In the rows, 128 means zero.
Rows swapped in pairs by one turn or mirror: which row each one swaps with
kelun: [162 123 128 149 123 142 146 119 114 147 107 129 141 119 141 161 140 108
 135 134 114 101 145 133 148 165]
Kif: [133 161 120 109 113 103 133 143 115 155  90  90 142 124 149 128 121 103
 129  97 137 110 118 150 137 141]
Laso: [186 149 105 122 123 120  99 107 103 146 122 138 123 113 126 145 127 109
 104 124 130 118 109 102 113 126]
tet: [127 152  98 158 138 122 115  99  96 134 110 101 130 140 171 170 120 102
 140 115 126 138 142 100 127 121]
vakib: [136 150 104 131 167 138 118  99 113 137 136 106 124 134  96 134 134 128
 105 113 143 128 151 124 116 149]
teve: [112 148 122 138 135 116 120 117 123 161 121 119 137 123 145 104 140  82
 142  83 135 126 107  95 127 138]
boves: [139 148 137 135 127 128 129 163 133 127  96 119 115 152 126 128 136  97
 101 119 115 114 124  98 127 136]
kal: [119 145 118 136 170 116 135 126 101 148 111 112 117 130 133 157 121 126
 111 119 120 113 126 123 110  99]
Bude: [183 148 120 126 137 125 141 117 113 139 116 148 150 126 153 136 142 100
 108 157 140 132 151 126 112 135]
suv: [114 136 130 120 135  97 127 141 120 135 121 107 152 153 126 128 152 124
 118 164 122  97 146 119 134 132]
tek: [157 151 112 143 121 110 123  98 128 172 120 142 131 138 120 150 124 107
 123  83 116 131 145  98 130 131]
ziz: [132 154  77 119 107 130 109 104 111 152 102 102 165 128 153 139 154 121
 132 102 130 113  95 102 123 130]
Pekul: [170 140 113 127 147 132 106 120 125 126 110 148 158 128 136 120  95  81
 126 114 143 134 111 103 120 130]
soniz: [131 147 113 147 134 135 121 130 107 154 128  89 145 103 114 149 157  89
 130 118 132 103 107  91 131 150]
Sope: [149 112  94 143 125 130 123 103 143 140 120 111 145 133 133 135 133 131
 124 111  97 104 113 123  94 144]
Zemum: [142 140 104 141 126 129 112  78 116 132 131 121 155 151 140 142 186 117
 119 110 129 125 122 107 121  99]
Vaf: [145 146  77 128 102 138 104 104 103 139 108  95 144 141 151 137 159 120
 143  98 133 117  98 102 128 132]
bugik: [114 148 123 127 133 113 133 110  87 115  94  98 132 135 128 102 150 104
 141 119 124 143 119 113 120 103]
subu: [134 150  96 147 159 134 118 105  98 135 125 113 129 153 105 129 127 112
  87 100 128 121 147 107 134 146]
Bemo: [137 157 110 137 148 123  95 125  96 122 118 113 134 130 156 118 117 116
 141 154 100 140 130 107 109 130]
baf: [152 141 112 152 119 148  96  79 103 130 109 142 143 126 138 144 148 100
 155 103 150 131 115 128 113 131]
lonam: [165 151 118 101 139 124 130 114 109 131 119  90 146 114 136 148 131  75
 137 131 134 138 166 118 124 155]
Gil: [131 155 114 169 150  99 109  94 111 149 112 124 157 123 130 116 147  90
 142 102 146 112 128  96 112 156]
zovol: [132 162 130 123 123 145 103 151  89 139 123 121 160 145 127 137 119 122
 121 153 144 109 130 128 142 155]
Vosum: [153 134 121 117 126 121 133 136 141 116 125 104 145 143 120 167 145 118
 125 112 112 142 101 139 118 112]
zis: [137 161 138 120 131 138  97 141  90 149 120 113 156 140 140 128 135 117
 136 144 158  99 135 134 156 148]
Nukis: [170 160 134 118 115 108 137 113 124 131 104 110 175 118 144 114 133 108
 130 105 117 108 141  96 137 164]
ridam: [159 148 108 108 124 100 117 117 133 135 105 145 132 174 138 138 113 113
 115 106 146 120 165 116 125 117]
viro: [154 145  94 125  99 138 135 127 146 156  94 128 146 127 145 126 148  88
 139 104 115 128 118 127 154 119]
dekig: [121 131 146 118 163 115 105 124 125 129 116 123 130 127 136 113 141 115
 127 121 138 148 131 107 137  99]
Zura: [148 129 101  90 119 107 130 120 128 104 102 123 155 142 141 121 147 126
 110 132 173 107 132 123 123 132]
Razu: [139 120  99 101 107 110 141 133 127  95 102 126 150 143 140 127 159 117
 114 132 161 120 130 118 125 136]
rabe: [139 178 131 117 120 158 142 119 103 134  93 103 166 116 133 152 134 113
 148  97 137 112 118 105 114 132]
zek: [129 122 108 150 126 121 132 111 142 115 113 102 128 116 138 101 149 123
 119 112 114 126 113 142 112 150]
Zibez: [142 151 147 137 128 144 104 125  74 139 120 127 169 146 134 140 140 122
 119 124 145 116 145 148 145 152]
rim: [108 145 147 126 138 122 117  82 115 155  90 101 154 123 134 147 158 107
 131 125 123 107 122 134 114 161]
girir: [125 118 102 116 126 112 126 102 127 156  93 125 149 125 130 145 102 114
 139 137 129 124  99 122 145 158]
vip: [136 120 120 120 104 111 101  87 106 112 110 108 129 146 144 165 129 114
 135 136 135 118 158 131 144 117]
tig: [148 129 119 132 136 142 137 101  74 135 101 118 145 101 129 141 148 124
 125 106 139 134 104 104 138 111]
Demaf: [154 140 101 162  99 142 127 111 105 151 136 113 153 141 146 140 122  97
 155  95 146 136 123 123 106 139]
Kav: [141 162 131 140 120 147  99 145  90 144 118 121 144 150 132 141 121 128
 141 131 138 113 145 137 158 157]
zifun: [130 129 118 125 119 108 152 108 111 116 119 154 156 127 135 159 151  88
 148 116 146 134 112 134 120 157]
samif: [130 161 136 123 130 100 135 119 146 118 114 129 158 151 140 109 164  91
 138 123 123 106 141 147 135 132]
piput: [120 153  97 121 117 126 137 115 141 152 122 133 162 154 146 137 112 106
 121 107 104 124 116 108 122  99]
gedi: [142 151 139 142 120 112 126 143 122 141 112 117 157 167 132 110 155  86
 131 123 140 121 164 122 128 104]
Bedi: [144 126 101 141 127 157  99 113 120 139 118 122 128 128 124 125 151  85
 157 148 143 114 121 132 119 159]
fab: [127 138 109 118 127 121 157 114 114 116  91 133 130 157 128 115 140 141
 134 132 117 130 144  97 111 152]
mez: [123 147  96 131 148 138 120 104 108 134 144  87 132 147  99 149 147 115
 108 120 128 129 144 110 119 162]
lunop: [145 133 113 116 132 105 111  89 108 129 113 115 153 176 142 149 144  96
 158 111 115 150 146 142 122 130]
pegid: [135 157 112 103 147 103  95 140 136 144 130  99 133 161 142 151 121 116
 128 115 139 103 148 120 102 131]
nogom: [136 146  97 139 161 132 114 104 119 130 145  90 117 148 110 127 155 118
 109 113 132 118 143 104 128 151]
tino: [129 143 143 151 124 114 117 103 111 114 104 160 146 131 122 147 132 107
 143 129 147 125 141 148 133 106]
toma: [157 122 117 116 131  86 152 122  93 120 115 134 119 137 170 131 159 109
 131 115 136 110 140 114 126 138]
vozaz: [160 141 109 115 127 102 147 111 111 118  95 122 155 149 142 145 133 145
 113 122 109 107 152 111 161 130]
mimel: [148 139 110 119 117  99 122 123 108 136 100 152 154 145 152 140 132  94
 119 124 172 103 128  93 161 134]
gavap: [135 146  96 135 147 133 115 110 111 137 138  90 132 166 107 141 128 115
 104 111 131 128 150 102 120 165]
sez: [139 159 133 131 129 151  99 134  83 135 120 120 164 148 122 133 127 116
 127 150 154 115 127 143 131 153]
teti: [149 150 101 134 130 141 129  90 112 139 110 108 151 113 170 125 136  99
 130 112 120  88 123 112 131  93]
vono: [165 165 120 126 140 113 110 103 129 146 100 121 147 125 131 141 159  91
 152 113 109 118 133 114 168 161]
rufi: [134 127 114 108 118 110 135 148 101 135  85 111 138 135 131 158 121  93
 143 120 153 106 116 154 123 127]
feder: [114 132 116 121 149  79 124 109 137 116 105 135 146 119 155 139 148 129
 134 102 143 132 118 133 115 130]
Vomud: [144 154  92 133 131  93 141 112 121 123 117 132 152 163 131 123 106 111
 127 135 157 116 144 144  98 128]

lonam swaps with Bemo
Vomud swaps with Demaf
vozaz swaps with tig
Laso swaps with vip
vono swaps with dekig
ridam swaps with baf
zis swaps with nogom
suv swaps with soniz
Zibez swaps with subu

